Z: rows in a few groups, each row roughly a mix of its group's directions:
Z (144 x 11):
4  14  14  -10  5  4  25  2  16  4  19
17  20  13  18  -4  -11  -11  8  -9  -16  0
6  -3  12  -8  -35  4  -14  7  8  1  7
-11  -11  -22  18  8  -7  -1  -7  -17  -7  -17
-7  23  10  4  1  15  21  -12  11  -14  4
-10  -10  -14  20  15  5  17  -10  2  -15  -14
1  5  -7  25  0  16  13  -13  5  -5  -23
7  17  6  2  -2  23  24  -7  16  9  1
-26  -4  -3  -15  2  -2  19  -12  11  -14  9
10  15  14  8  -9  -17  -21  6  -16  -11  7
-9  -2  -6  7  9  21  30  -1  11  8  -7
-3  6  8  4  -1  -18  -21  0  -20  -23  2
-6  -11  -12  25  12  9  15  -6  0  -12  -17
15  -13  -5  10  0  -7  -22  8  -25  2  -10
14  7  17  8  13  8  25  -8  18  3  4
4  -23  -10  -6  0  -18  -17  13  -12  16  -2
-14  -30  -16  -7  4  -6  -14  -6  -11  -3  -2
-21  7  -24  9  9  9  1  -6  -5  -17  -11
0  17  9  15  3  12  -2  -25  -1  -22  -3
13  -8  17  16  -15  -12  -20  5  -16  6  -5
13  8  10  -12  -20  -2  -13  13  4  11  21
18  -10  6  23  -8  0  -9  7  -7  18  -18
-9  -10  -18  19  -10  24  10  -1  -11  8  -1
-3  0  5  3  0  -10  -29  -28  -9  -2  -4
-3  1  15  -16  -24  -4  -10  -16  19  9  3
-16  -19  -8  -29  3  -4  -9  -15  -2  0  4
7  -10  -6  19  -3  -11  -24  8  -20  -9  -5
15  -13  -11  9  -8  5  -4  26  0  21  1
-4  15  -12  -3  33  16  3  8  1  2  -5
10  -5  -5  -16  1  -6  -12  23  2  24  12
-14  4  -4  -4  28  6  22  -8  10  -5  9
-2  -12  0  16  -9  -11  -21  2  -22  -18  -6
13  -12  11  6  -28  -21  -9  -4  -8  2  -2
3  15  8  12  13  -3  12  -18  -1  -27  -6
-6  -1  -3  16  -13  34  -1  3  -3  11  -8
2  -2  -5  20  9  -2  26  -3  4  -23  -10
-10  -2  -15  11  32  -1  12  -4  -10  -7  -7
-9  4  7  -7  -7  -18  -20  2  -21  -16  15
-20  9  -18  4  16  5  4  -13  -4  -22  -8
1  1  -4  -2  -4  14  28  26  11  2  8
-4  32  -10  -6  -24  -1  1  -1  -1  2  -7
-3  16  18  -8  -22  8  -16  -16  -2  -1  13
2  -12  -12  8  5  -10  -29  -21  -6  1  -8
-17  -7  -2  -12  -2  -15  -24  -6  -17  -13  4
-8  -4  0  -9  -4  -20  -27  -1  -16  -16  2
-4  -8  -11  7  -6  18  26  21  10  4  4
13  5  11  -14  -29  -3  -14  -1  14  8  8
2  10  8  26  -10  26  6  -1  -4  -7  -12
-13  -10  -12  16  20  9  11  -5  -4  -4  -22
21  15  10  19  -5  -11  -14  11  -12  -10  -3
-10  6  -10  27  4  8  -2  -8  -14  -16  -16
12  14  10  19  -1  6  -19  -19  -9  -11  -10
12  16  16  12  -10  -17  -18  6  -14  -8  9
-8  10  -25  2  24  -3  14  -15  7  -2  1
12  -14  2  12  -24  -17  -13  -1  -16  1  -10
-15  8  7  -16  -7  5  7  -15  28  2  10
-10  12  3  -1  31  7  23  -2  4  3  0
5  10  11  -2  13  -17  -21  -21  -10  -9  -10
-17  -11  -8  -16  3  4  13  4  10  28  1
2  20  3  22  -9  23  15  -7  -3  -8  3
-10  11  -2  16  4  -11  -13  -6  -22  -23  -2
-8  24  13  3  -3  10  12  -15  7  -21  9
-21  12  -18  -19  14  2  7  -8  9  -12  5
-2  13  9  13  -10  28  20  8  2  -8  -5
7  -12  4  -27  11  -11  5  0  20  15  2
3  -26  -11  7  -11  -4  -16  14  -18  -7  -6
0  7  6  17  -21  28  -9  -9  -7  3  -5
-15  -5  -4  17  -4  10  5  -25  -2  -18  -15
7  -2  23  -12  -26  -2  -1  0  14  2  16
17  17  17  -12  -7  10  3  18  11  9  14
-8  4  0  19  19  10  13  -19  5  -18  -9
10  -1  12  -9  -34  -2  -16  2  8  5  5
-7  -13  -8  -19  4  9  17  -3  19  21  2
-6  -9  -7  -6  0  -15  -27  -26  -2  -2  4
12  -14  -12  10  4  -12  -27  -7  -9  8  -12
31  2  1  10  2  -9  -14  16  -9  7  -12
-6  29  13  -3  -2  3  12  -23  11  0  -3
18  -9  6  -9  -2  8  19  6  23  19  3
-7  5  12  -24  -12  -10  -12  7  -5  2  24
-12  25  3  22  3  6  4  -14  -11  -15  -4
-1  17  2  -5  14  11  20  -10  23  13  1
2  -25  0  -5  -8  -16  -25  9  -14  -3  0
9  -5  14  -8  13  3  11  -12  27  17  -2
-15  20  -3  7  7  13  17  -18  11  -14  -4
-4  -4  26  -19  -12  -2  -10  -12  17  6  6
19  -4  -1  21  4  3  -16  16  -10  14  -14
0  5  -1  17  -1  24  25  14  2  -6  -10
-8  13  0  -2  34  4  19  -6  6  3  -1
-6  -7  -8  8  9  19  28  3  11  13  -8
-10  4  7  -5  -5  -7  -19  -32  -3  -13  3
-5  15  14  -7  0  -7  20  -12  7  -24  12
-2  -12  -11  6  -15  -6  -28  -6  -11  1  -19
-22  1  -21  7  -6  5  -13  1  -15  -18  -9
-10  6  -18  -1  -1  26  -18  18  -2  -2  -10
9  8  20  -18  -14  0  6  -2  19  6  19
8  -4  13  -8  -35  1  -16  6  4  5  4
14  -12  1  15  -13  -19  -12  -1  -21  2  -12
16  1  4  -8  -7  5  7  7  16  32  -5
-24  -15  -15  7  -7  4  -13  -6  -23  -2  0
0  6  5  -29  -16  -10  2  3  9  -1  22
-7  19  -17  -11  19  21  -4  3  13  3  -1
5  7  8  8  13  -13  -12  -24  -11  -16  -16
-1  22  5  20  -8  21  10  -9  -8  -14  0
13  0  8  -8  -33  -3  -19  2  6  7  3
-7  5  1  21  0  -6  -14  -5  -25  -21  -4
1  1  8  -2  -6  -12  -32  -22  -10  3  -1
24  -21  17  0  -9  -5  -3  13  -2  16  7
0  -20  -8  7  -17  -7  -26  -2  -14  -5  -12
-4  -11  -10  -11  6  13  22  2  18  22  -5
-5  -16  -7  5  -18  -5  -24  15  -18  -3  -3
0  -3  -6  1  2  20  25  -1  18  20  -2
-3  8  -11  22  9  16  14  -12  8  -4  -21
10  8  9  -19  -15  1  -5  19  3  15  20
17  15  13  -10  -15  12  -3  20  9  7  12
-5  0  -14  8  31  -7  13  -10  -13  2  -10
14  3  -3  13  1  19  23  6  15  17  -5
4  25  16  10  -3  2  -1  -10  -1  -26  5
-11  -4  -8  23  7  15  7  -19  -1  -14  -15
-11  14  15  0  6  -12  -5  -12  -12  -24  17
4  18  7  17  -9  24  20  -9  -1  -2  7
10  -4  14  -6  -33  0  -16  8  7  0  7
-2  9  -6  30  2  11  7  -11  -6  -12  -19
8  -15  -4  -21  -4  -3  -5  21  3  22  11
-11  8  17  -9  -1  -16  -11  -8  -8  -21  19
-12  1  5  1  -8  -14  -25  0  -25  -12  5
-20  -19  -10  -24  0  1  4  -8  7  16  7
23  -16  22  -4  -3  -11  -2  10  5  10  14
17  13  3  24  -9  -10  -13  14  -7  -16  -1
12  -14  -7  16  -1  -9  -21  11  -22  0  -8
7  18  10  -3  10  -13  9  -16  3  -27  4
-1  -11  -10  -21  -4  -7  -3  20  6  21  15
4  -15  1  2  -35  -7  -16  0  -5  -2  0
-13  -28  -14  -10  6  -10  -14  0  -15  7  -6
9  -10  -8  20  -3  -8  -22  11  -22  -1  -8
18  7  6  0  -24  8  -14  23  -4  4  2
-15  -1  -10  17  -12  8  -14  -5  -27  -12  0
19  -13  4  -6  -8  -10  -9  22  -7  21  8
-18  13  -8  18  4  10  2  -12  -13  -22  -8
9  9  20  -17  -5  -3  13  -7  19  7  19
10  -15  3  2  -31  -10  -19  0  -7  -1  0
-6  -5  -8  -2  3  21  26  -2  15  20  -3
10  -24  -10  1  12  -13  -16  12  -10  5  -15
-8  2  5  -16  -11  -11  -16  14  -18  -2  22
29  4  4  7  -5  -4  -5  26  -5  10  -5
one row of each group, then the others: which group is each in?
1  -9  -6  -12  -14  6  0  24  6  23  15 | U
7  16  1  -11  9  -1  23  -6  18  4  21 | A
-14  -8  -8  -4  5  19  26  -7  16  14  0 | E
3  -22  -15  -13  -8  -1  -12  22  -4  16  0 | C

11  -4  7  -17  -4  10  17  5  23  19  8 | C
21  9  2  14  5  17  19  6  15  9  -11 | E
-1  -14  -16  0  20  -10  23  16  5  -1  -9 | U
-5  -19  -6  -3  -10  -13  -27  10  -17  -7  -1 | C
8  -2  13  -8  -35  1  -15  5  4  7  2 | A
18  -8  -1  16  -7  9  2  8  5  25  -20 | C
18  25  7  20  -8  13  8  3  7  -6  -1 | E
3  17  14  8  -5  -6  -12  -11  -7  -28  9 | E
-6  25  15  0  -4  4  2  -16  2  -24  10 | E
21  3  -9  5  3  -12  -25  2  -14  9  -16 | A
-11  11  3  2  -5  -13  -16  1  -25  -20  11 | C
25  -15  21  -1  -1  -10  1  10  2  12  12 | C
22  -5  7  -1  -28  -17  -12  -2  -1  4  7 | A
